In the data rows, zero lies at 4.5, halfway between 4 and 5.
In each game, the first row plays the second. By how much does the first row win? 20 means about a draw, 40 a big win and 0 a big loss. Wins can go round in a circle. Each row has two weighted sums of its numbers, A and B, taken from their middle values. A row wins by its A times the other's B, less its B times the other's A.
[4 9 5 5 3 4 3 4 4 5 5 6 3 3 8 3]
[4 4 3 5 8 9 7 6 5 4 3 3 4 3 3 5] ~ 13
[3 6 4 3 4 4 5 3 4 4 4 3 4 5 3 5]
[4 8 4 4 4 4 4 3 4 3 4 4 5 7 3 5] ~ 22
[4 3 5 7 5 9 7 7 5 4 3 5 4 4 4 5]
[7 3 5 4 4 5 5 7 3 6 3 6 5 3 4 4] ~ 12
[4 5 5 8 3 4 5 6 5 5 5 4 3 3 5 3]
[3 6 6 4 8 4 5 3 5 4 4 4 3 4 3 7] ~ 24
[6 3 2 2 4 4 3 5 3 6 3 5 6 4 6 3]
[4 2 7 6 3 4 5 4 5 4 5 4 5 4 5 4] ~ 21
[3 7 3 2 5 4 4 4 5 4 4 4 3 4 5 4]
[4 5 5 5 4 4 4 3 5 3 6 3 5 7 4 4] ~ 19
[5 3 6 4 3 4 5 4 4 4 6 4 6 5 4 5]
[3 5 2 5 9 4 5 3 6 3 4 2 4 5 3 5] ~ 19
[3 6 5 3 5 5 4 3 6 3 5 3 3 3 5 4]
[3 6 3 4 6 4 6 4 6 4 4 4 4 4 3 7] ~ 14
[4 4 6 5 3 6 4 6 6 4 4 4 3 3 5 3]
[4 3 3 4 5 4 3 3 4 4 5 4 7 8 3 4] ~ 23
[5 5 5 8 3 3 2 7 3 7 5 5 3 4 8 3]
[4 5 4 5 3 4 4 4 5 4 5 3 3 3 5 3] ~ 18
[6 3 2 1 6 4 3 5 3 5 2 5 7 5 6 4]
[4 5 5 5 4 3 3 3 3 3 5 5 5 7 3 6] ~ 19
[4 3 4 4 3 4 4 5 4 4 4 4 3 4 5 4]
[9 3 3 3 3 4 3 8 3 9 2 7 6 4 5 3] ~ 27
[3 7 3 6 9 5 7 2 9 4 5 3 4 5 2 6]
[6 2 4 3 4 6 5 5 3 5 4 6 5 3 5 4] ~ 8
[4 4 8 5 3 3 6 4 5 4 6 4 5 5 4 4]
[3 5 3 2 5 4 4 3 5 3 6 4 3 4 5 4] ~ 6
[7 3 2 2 5 4 3 5 3 7 2 5 7 3 5 3]
[4 4 5 5 4 6 8 4 7 4 5 4 4 3 4 4] ~ 8
[5 3 5 4 4 4 5 6 3 4 3 7 5 4 4 4]
[4 6 2 2 9 4 5 3 3 4 2 4 6 5 4 5] ~ 22
[3 5 4 3 4 4 4 3 6 3 4 4 4 5 4 5]
[4 3 3 3 4 4 5 4 4 4 5 4 7 6 4 4] ~ 19
[4 4 6 5 3 4 4 3 4 3 6 4 5 8 4 5]
[4 4 4 4 4 4 5 4 4 4 4 4 4 3 4 4] ~ 21
[5 6 5 6 3 4 4 6 4 6 4 6 3 3 7 3]
[4 7 3 2 6 4 4 4 3 4 3 4 6 4 5 4] ~ 23
[3 6 3 6 9 6 6 6 4 4 3 3 4 4 3 5]
[3 4 4 6 7 8 6 4 8 4 5 4 3 3 3 5] ~ 5
[6 4 5 6 5 9 8 8 4 4 4 8 5 3 4 4]
[3 4 6 5 5 4 4 3 6 4 7 3 4 6 3 5] ~ 11
[5 4 3 5 5 9 5 9 4 4 4 4 5 3 3 4]
[4 3 3 4 6 4 5 3 3 4 4 5 6 7 3 7] ~ 27
[4 4 9 4 3 4 5 5 5 4 6 3 4 4 5 3]
[3 6 4 2 7 4 4 2 5 4 5 7 3 5 3 5] ~ 1
[4 4 6 5 3 4 5 4 4 4 5 5 3 4 5 4]
[6 4 2 1 6 4 3 5 3 6 3 5 7 4 5 4] ~ 18
[6 3 3 2 5 4 4 6 3 7 3 5 7 3 5 3]
[4 3 5 6 3 3 5 3 6 3 6 4 5 4 4 5] ~ 24
[4 4 3 3 7 4 4 3 3 4 3 4 5 4 3 4]
[5 3 6 5 5 4 3 3 3 4 4 4 6 6 4 7] ~ 25
[6 2 5 6 3 4 5 6 3 5 4 6 6 3 5 5]
[5 3 3 9 6 9 5 8 4 4 3 5 4 3 4 5] ~ 17
[3 7 3 2 4 4 4 3 5 3 7 4 4 5 4 5]
[3 6 3 4 9 5 4 3 6 4 4 4 4 6 2 6] ~ 18
[4 4 4 3 3 4 5 5 6 4 6 4 3 3 5 3]
[5 6 5 9 3 4 3 6 4 7 5 7 2 4 9 3] ~ 19
[4 4 5 5 3 6 7 4 8 4 8 3 4 4 4 4]
[5 3 9 6 3 4 7 4 3 4 5 5 6 4 4 5] ~ 32
[5 4 7 7 3 3 5 5 4 4 4 5 4 3 5 4]
[3 8 5 6 8 4 6 3 8 4 5 3 3 4 3 6] ~ 20
[6 3 2 4 4 5 4 5 3 5 2 6 5 4 4 3]
[4 4 5 4 4 4 4 4 4 4 5 4 4 4 4 4] ~ 17
[4 4 6 5 5 4 4 3 4 4 3 4 4 3 3 6]
[4 4 3 3 6 5 4 4 3 4 4 4 6 4 4 4] ~ 18
[5 5 6 8 2 3 3 7 4 8 6 7 2 4 9 4]
[3 4 3 4 9 4 6 3 6 4 4 3 3 4 3 6] ~ 27
[4 4 3 3 5 4 5 4 5 4 5 3 4 5 4 4]
[4 5 6 4 4 4 4 2 5 3 7 4 5 9 3 5] ~ 15
[3 9 3 2 4 5 3 4 5 4 5 4 3 4 6 4]
[4 6 5 7 3 3 3 5 4 6 4 8 3 3 6 4] ~ 11
[4 3 7 6 3 5 5 4 5 4 4 5 4 4 5 4]
[4 5 4 5 3 4 4 5 4 5 5 5 3 3 8 3] ~ 18
[4 3 4 4 6 4 4 3 4 3 3 4 5 6 3 4]
[3 4 5 6 5 5 5 4 7 4 5 4 4 3 3 5] ~ 22
[9 3 3 3 3 3 3 7 3 9 2 7 5 3 5 4]
[3 8 3 6 9 6 4 2 9 4 5 3 3 6 2 7] ~ 13
[4 5 3 4 6 4 3 3 3 3 4 3 5 7 3 5]
[4 5 3 3 8 4 3 2 4 3 4 5 7 9 3 7] ~ 27
[9 3 3 3 4 4 3 8 3 9 2 9 7 4 5 3]
[9 2 3 5 3 4 4 9 3 9 2 8 6 3 5 4] ~ 22
[6 6 6 9 2 3 3 7 4 9 5 5 2 3 9 3]
[9 2 2 3 4 3 4 6 3 8 3 7 6 3 5 4] ~ 17
[5 4 3 4 5 4 5 5 3 4 3 6 4 3 4 4]
[6 4 3 3 3 4 3 6 3 8 3 7 6 3 7 3] ~ 20
[4 5 5 5 6 4 5 4 4 3 4 4 5 6 3 4]
[3 4 7 6 4 9 7 4 9 4 5 4 3 3 4 4] ~ 2
[4 3 4 4 6 4 5 3 4 4 4 4 5 6 3 5]
[4 4 4 4 4 4 5 4 4 4 3 4 4 4 4 4] ~ 22
[9 2 3 3 4 3 4 9 3 9 2 9 7 3 5 4]
[4 4 7 5 3 4 5 4 6 4 6 4 4 3 5 5] ~ 17
[4 4 4 4 5 4 4 3 4 4 6 4 6 7 3 4]
[4 4 4 3 5 4 4 4 3 4 3 5 5 4 3 6] ~ 21
[4 4 5 5 5 3 4 3 3 4 4 4 6 7 4 5]
[4 5 4 3 5 4 3 4 4 4 3 4 4 4 4 6] ~ 30
[3 7 3 5 7 7 5 4 5 4 3 4 4 3 3 6]
[4 3 2 4 8 8 6 7 4 4 4 4 4 3 3 5] ~ 20
[4 8 3 2 4 4 3 4 4 4 5 5 3 4 9 4]
[3 6 4 3 5 5 4 3 4 3 4 5 4 6 3 7] ~ 15
[4 4 4 4 4 4 4 3 5 3 6 3 6 9 3 5]
[5 2 4 5 4 4 5 4 3 4 5 4 7 5 4 4] ~ 17
[8 3 3 4 3 3 3 7 3 9 2 7 5 3 5 4]
[3 8 4 5 3 4 3 4 5 5 6 5 3 3 9 4] ~ 17
[4 5 4 3 4 4 4 3 4 3 5 4 5 7 3 7]
[3 6 2 1 6 5 4 3 4 3 4 4 5 6 7 5] ~ 21
[3 4 2 3 5 4 5 3 4 4 4 3 5 5 4 4]
[5 4 3 3 4 4 4 5 3 6 2 6 4 4 5 4] ~ 15
[4 4 5 4 5 4 4 3 4 4 4 5 7 7 3 5]
[3 6 5 3 4 4 4 4 5 4 3 4 3 3 4 5] ~ 22
[3 5 4 6 5 5 6 4 6 4 5 3 3 4 4 4]
[3 6 3 5 9 5 7 3 5 4 3 3 4 4 3 6] ~ 25
[3 6 3 1 4 5 4 2 5 3 4 4 4 6 7 4]
[4 9 4 4 3 4 3 4 4 5 5 5 3 3 9 3] ~ 11
[5 3 3 4 4 3 4 4 3 4 4 4 7 6 4 5]
[5 4 3 8 5 9 6 9 4 4 3 5 4 4 4 5] ~ 13
[4 5 5 5 5 4 3 3 5 4 5 5 5 8 3 6]
[5 3 5 6 3 3 6 4 4 4 7 4 4 5 5 4] ~ 26
[4 5 5 6 8 8 5 6 5 4 3 4 3 3 3 6]
[3 6 4 4 4 4 4 3 5 4 6 3 5 6 3 5] ~ 20
[4 4 5 5 3 4 5 6 5 4 5 4 3 4 5 3]
[4 3 6 4 3 4 5 3 5 4 7 3 5 6 4 4] ~ 18
[5 3 4 5 3 5 4 6 3 5 4 6 5 4 4 4]
[3 5 3 2 4 4 4 4 5 4 5 4 4 4 5 4] ~ 22
[4 6 4 4 3 4 5 4 5 4 5 4 4 3 4 5]
[9 3 4 4 4 3 3 7 3 9 3 6 5 3 5 4] ~ 24
[3 8 4 3 5 4 4 4 4 3 4 7 4 5 4 5]
[4 6 4 3 5 4 5 3 4 3 4 3 6 6 4 5] ~ 12
[5 3 5 6 4 7 5 5 4 4 4 5 5 4 4 3]
[3 6 4 6 5 5 7 4 5 4 4 4 4 3 3 5] ~ 32
[4 8 4 5 3 4 3 5 4 5 6 6 3 4 9 3]
[8 3 2 2 4 3 3 5 3 9 3 7 7 4 5 4] ~ 25
[3 6 3 3 3 4 4 4 5 4 5 3 4 4 6 3]
[4 7 4 2 5 4 4 3 3 4 4 5 5 4 5 5] ~ 23
[4 4 8 5 3 3 7 3 6 3 7 3 5 8 4 5]
[9 3 3 3 5 3 3 6 3 8 3 6 6 3 5 3] ~ 22
[5 5 2 2 6 4 3 4 3 6 3 4 6 3 6 4]
[4 6 6 4 4 4 4 2 5 3 6 5 4 9 3 7] ~ 32
[4 5 5 4 5 4 5 3 4 4 5 5 4 5 3 5]
[5 3 6 4 3 4 4 4 3 5 5 5 6 5 4 4] ~ 22
[3 6 4 2 7 5 4 2 5 3 5 4 4 7 4 5]
[4 5 3 4 4 4 4 3 4 3 7 3 5 9 3 5] ~ 10
[4 3 7 6 3 4 4 4 4 4 6 3 4 4 5 4]
[3 5 5 7 4 7 8 3 9 3 9 2 3 3 3 5] ~ 21
[9 3 3 3 4 4 4 9 3 9 2 9 7 3 5 3]
[4 5 5 5 4 4 5 4 4 3 7 2 5 6 4 5] ~ 21
[4 4 4 6 5 4 4 4 4 4 3 3 5 4 3 6]
[5 4 9 6 3 4 5 4 4 4 6 4 5 6 4 4] ~ 12
[3 5 4 8 7 6 7 3 9 4 5 2 3 3 3 6]
[3 4 4 5 8 4 6 3 6 4 5 3 3 4 3 6] ~ 14
[3 4 3 2 5 4 4 3 4 4 5 6 4 6 4 5]
[3 6 4 3 7 4 4 3 4 4 4 5 4 6 3 6] ~ 13
[4 4 9 6 3 4 4 3 5 3 7 4 6 7 4 4]
[3 6 3 4 6 4 5 3 5 3 4 4 3 3 4 3] ~ 21
[3 4 4 3 3 4 4 5 6 4 8 4 3 3 6 4]
[5 3 6 6 3 3 6 5 4 4 5 4 6 5 4 4] ~ 20
[5 2 6 5 4 5 5 5 3 4 5 5 6 4 5 4]
[5 5 6 5 4 4 5 4 4 4 5 3 6 5 4 4] ~ 22
[5 3 5 6 4 3 5 3 4 4 5 4 6 4 4 5]
[4 4 9 6 3 3 8 3 5 4 9 3 6 7 4 5] ~ 12
[4 3 4 3 4 4 5 3 5 3 5 3 5 6 3 5]
[3 5 2 7 9 7 5 4 5 4 3 3 4 3 3 6] ~ 20
[4 7 4 5 4 3 4 3 4 3 6 3 5 8 3 7]
[4 3 4 4 3 4 5 4 4 4 5 4 5 3 5 5] ~ 20
[3 4 7 4 4 4 4 3 6 3 8 3 4 7 3 5]
[4 3 5 5 3 4 6 4 5 4 8 3 6 7 4 5] ~ 22
[4 4 5 5 3 3 5 6 5 5 5 5 4 4 5 3]
[5 4 3 6 4 7 6 6 4 4 4 6 4 3 4 5] ~ 22
[4 5 7 6 4 4 4 3 4 4 6 4 5 5 4 5]
[5 4 2 2 5 4 4 4 3 5 3 4 7 4 6 6] ~ 21
[4 4 5 4 4 4 4 3 4 4 6 5 6 6 3 5]
[4 2 5 6 3 4 4 5 4 5 5 5 3 3 5 3] ~ 22
[3 6 3 6 5 4 6 4 5 4 4 3 4 4 3 5]
[3 3 5 5 4 4 5 3 7 4 6 4 4 4 4 4] ~ 10
